Each row is where one point has got to under a steady rotation. How many ticks took it there?
The counts run from 0 to 222.
[191 115 103  84 152  86  86 106  95 127 141 125 122 128 117 109 150 113
 143 144 153  96 114 170 152  99 134 137 133 139 144  99 175 145 187 131] | 165
[ 88 188 162  88 144 128 144 116 132 104 111 119 136  93 121 130 136  67
  97 113 163 109 150 142 102 128 132  98  79 150 161 152 117 113 156 121] | 88
[183 100  94 134 136 114 162 124 166  77 152 128  81 161 126 134 115  82
 151 160 119 137 142 119 156 143 136 129 135 145 127  97 135 167 135 173] | 48
[150 169 128 146 129 141 139 188 153  88 114 132 107 155 142 104 118 121
 111 110  79  84 136 123 156 143 124 114  99 109 110  88 134  96 168 121] | 30
[ 88 102 140 141 117 141 147  82 180 137 110 112 138  53 157 144 110 121
 143 116 173 127 173 124 164 112 132 100 102 163 103 140 156 118 109 136] | 71
[ 94 137 162 140 125  87 126 179 171  95 124 163 142 164 101 106 147  92
 136 116 133 128 119 141 143 163 184 120 111 153 130 152  93 105 153 117] | 209
[113 132 163 141 131  79 155 186 169  94 125 138 114 160 113 108 131  98
 152 109 121 121 111 102 135 155 179 129 107 113 126 128  88  79 165 123] | 211
[134  78 119 142 140 144  92 119 106 144 109 166 130 126 129 135 178 127
 147 105 131 102 130 144 127 160 118 127 146 156  50 163 172 161 145 162] | 183
[138  94  96 133 178 118  84 115  66 112 149 123  83 120 104 122 186 128
 145  89 139 109 106 130 153 107 125 143 136 136 105 104 157 156 164 157] | 171
[131 162 165  91 163 146 163 121 101  93 145 111 122 161 102 100 169  91
  75 115 146 141 124 144 103 110 139 170 141 132 150 151 104 164 165 113] | 102
[136 138 143 119 104  95 151 158 186  75 145 128 111 163 134 137 124  90
 137 131 155 134 137 145 148 138 191 113  98 168 167  90 131 114 159 113] | 217
[142 146 106 122 187  85  96 146  91 100 171 119 142 112  84 109 143 140
 123  95 119  77 122 133 170  76 157 135 125 133 158  98 143 140 134 119] | 158
[164 155 126 138 158  89  96 144 150 130 153 117 203 104 111  92 117 128
 136 139 105 114 129 145 111 124 150  98 109 107 126 147 104  76  97 126] | 143
[104 177 114 157 123 159 110 193 148  79 116 139 124 154 123 113 136 123
 131  96  96  80 141 155 149 153 140  90  91 139 102 110 123  97 162 125] | 28
[121 184 129 139 131 128  93 176 135 110 112 158 123 131 132 113 145 108
 135 137 111 117 126 181 117 163 131  84  92 143  81 134 119  77 163 136] | 23
[170 113 102 143 130 137 151 155 171  78 130 105  77 191 114  97 112 104
 145 131 116 123 121 118 175 145 129 144 137 105 136 101 111 141 173 151] | 43
[153 122 130 139 115 165 160  91 100  97 175 101 136 163 154 135 172 119
  97 130 130 177 134 150  86 122 152 146 141 165 102 124 137 184 121 127] | 114
[178 120 116 118 171  88 106 125  92 113 144 116 111 123 110 100 124 145
 123 109 120  98 108 130 178  83 128 160 137 112 145  89 179 141 181 119] | 163
[163  90  99 121 153 128  97 110  82 134 132 105  96 129 136 142 169 123
 172 116 134  83 113 118 126 128 118 142 132 130 100  92 170 141 172 165] | 173
[136 119 129 195 132 136 125 132 134 125 154  84 173  90 145 107 121 154
 130 104  90 163 116 114 117 125 132 109 130  98  79 135 109  78  65 120] | 133
[128 139 161 151 104  94 151 170 186 119  92 155 159 137 160 110 109  96
 143 121  99 101 131 104 122 174 164 126 117 129 106 138 142 104 162 116] | 203
[155 119 140 145 145 162 168 104  98 104 179 106 131 148 139 126 165 120
  84 119 120 185 129 132  99 110 140 156 148 151  96 133 135 174 105 126] | 115
[109  68 139 148 154 112 155  97 163 127 124 138  88  83 110 133 134 109
 166 134 154 174 146  93 163 126 118 121 138 129  80 152 117 122  99 170] | 64
[161  99  92 137 129 126 137 126 168  72 159 127  99 161 109 132 145  83
 149 149 132 142 147 139 161 144 153 119 128 170 123 116 135 182 117 172] | 49
[116 120 171 131 141 112 179 101 163 142  99 141 129  43 151 146  94  95
 132 127 151 137 158  98 148 112 107  98 104 128  95 138 154 109 107 139] | 73
[120  80 125 161 119 155  83 123 128 153  80 134 135 126 158 115 160 132
 164 104 134  95 125 137 124 170 126 133 134 144  60 165 167 134 157 147] | 187
[103  64 129 142 145 117 137  94 165 118 128 140 101  82 114 125 140 107
 148 132 176 177 143 119 174 126 133 119 143 153  85 164 122 143 102 161] | 63
[147 151 127 154 137 101  95 126 147 134 146 126 211  90 133  80 102 135
 117 124 100 145 143 173 128 116 154  93 118 142 125 153 134 105  83  97] | 140
[146 148 135 162 154  84 106 135 139 132 144 132 191  86 114  82  94 139
 103 119  94 147 130 161 137 111 142 100 130 113 119 156 116  97  79 100] | 141
[140 140 123 184 113 137 106 118 151 123 141  89 201  87 157  95 104 152
 126  99  97 143 142 148 131 114 144 100 119 131 110 133 136  94  77  95] | 136
[143 132 111 178 105 149 109 121 156 129 135  85 204 104 154 107 111 157
 144 125 107 135 140 147 109 130 151 100 116 126 104 128 130  83  82 117] | 135
[174  87 132 133 157 119 122 121  89 146 118 167 112 115 142 146 166 109
 138 117 110 105 123 121 110 151  98 128 142 127  53 133 179 157 141 162] | 181
[133 117 135 195 142 135 126 100 118 126 147 109 152 102 144 105 140 130
 116 119 113 213 113 162 100 130 116 114 138 126  76 161 115 115  76 128] | 128
[109 184 166  87 156 128 161 138 117 108 131 103 142 109 115 132 149  82
 112 110 142  82 143 104  83 128 132 114  71 120 154 126 105 112 152 144] | 91
[136 116 111 177 124 151 100 113 137 125 159  98 193 110 143 116 147 145
 144 127 119 164 141 154  91 137 151  94 123 137  87 151 113  97  67 138] | 131
[ 92  99 121 137 126 128  77 129  99 140 146 113 124 102 170 125 167 157
 178 125 140 135  93 119 126 108 153 148 113 146  79 143 179 125 150 139] | 2
[ 66 127 174 111 154 129 135 119 163 136  95 114 154  68 103 119 136 118
 112 105 169  99 167 122 144 115 131 109  99 125 121 173 121  90 133 126] | 80
[171 106 128 161 102 153 125  91 135 139 146  91 168 127 169 104 134 127
 137 158 128 196 120 157  84 144 130 115 134 131  76 159 134 118 103 128] | 126
[116 171 138 138 109 141  91 169 145 138  98 150 138 116 153 104 134 135
 135 133 119 125 121 188 139 150 133 103  98 143  73 140 159  76 181 116] | 19
[138 162 161  81 141 139 157 119 113 105 153 108 134 160 114 112 161  87
  75 127 148 121 138 155  99 119 144 154 121 152 147 148 117 167 173 118] | 101
[135 170 172  97 147 145 185 130 113 105 121 101 128 144 128 106 130  95
  63  99 133 110 132 126 120 103 140 157 123 130 165 133 131 158 178  98] | 98
[175  89 135 156 120 174 153 108 131 144 154  76 162 153 158 115 153 161
 119 142 127 162 130 121  89 137 132 154 158 102  73 138 123 118 118 137] | 121
[170 123 102 101 156  95  90 126 116 113 152 114 151 137 100 110 141 144
 142 118 135  62 131 144 164  88 157 138 118 131 156  90 167 136 170 121] | 161
[153  64 131 121 135 109 152  90 186 131 120 134 112 106 132 127 127 104
 170 170 169 166 148 126 157 140 123 130 132 143  92 145 149 140 119 181] | 61
[159 168 130 155 144 130 138 186 163  81 115 156 115 169 124 100 107 105
  93 108  89 109 145 165 176 138 128 113 123 146 115 106 141 136 166 104] | 33
[171 104 139 133 130 158 156 111 114 122 181  96 154 157 145 130 177 136
 114 144 116 162 130 128  69 135 139 155 142 129  82 131 125 151 100 158] | 117
[169 140 109 117 181  77 110 147  96 112 161 119 136 122  95 104 127 149
 129 100 111  68 119 109 160  82 148 148 124 100 151  87 143 128 142 130] | 159
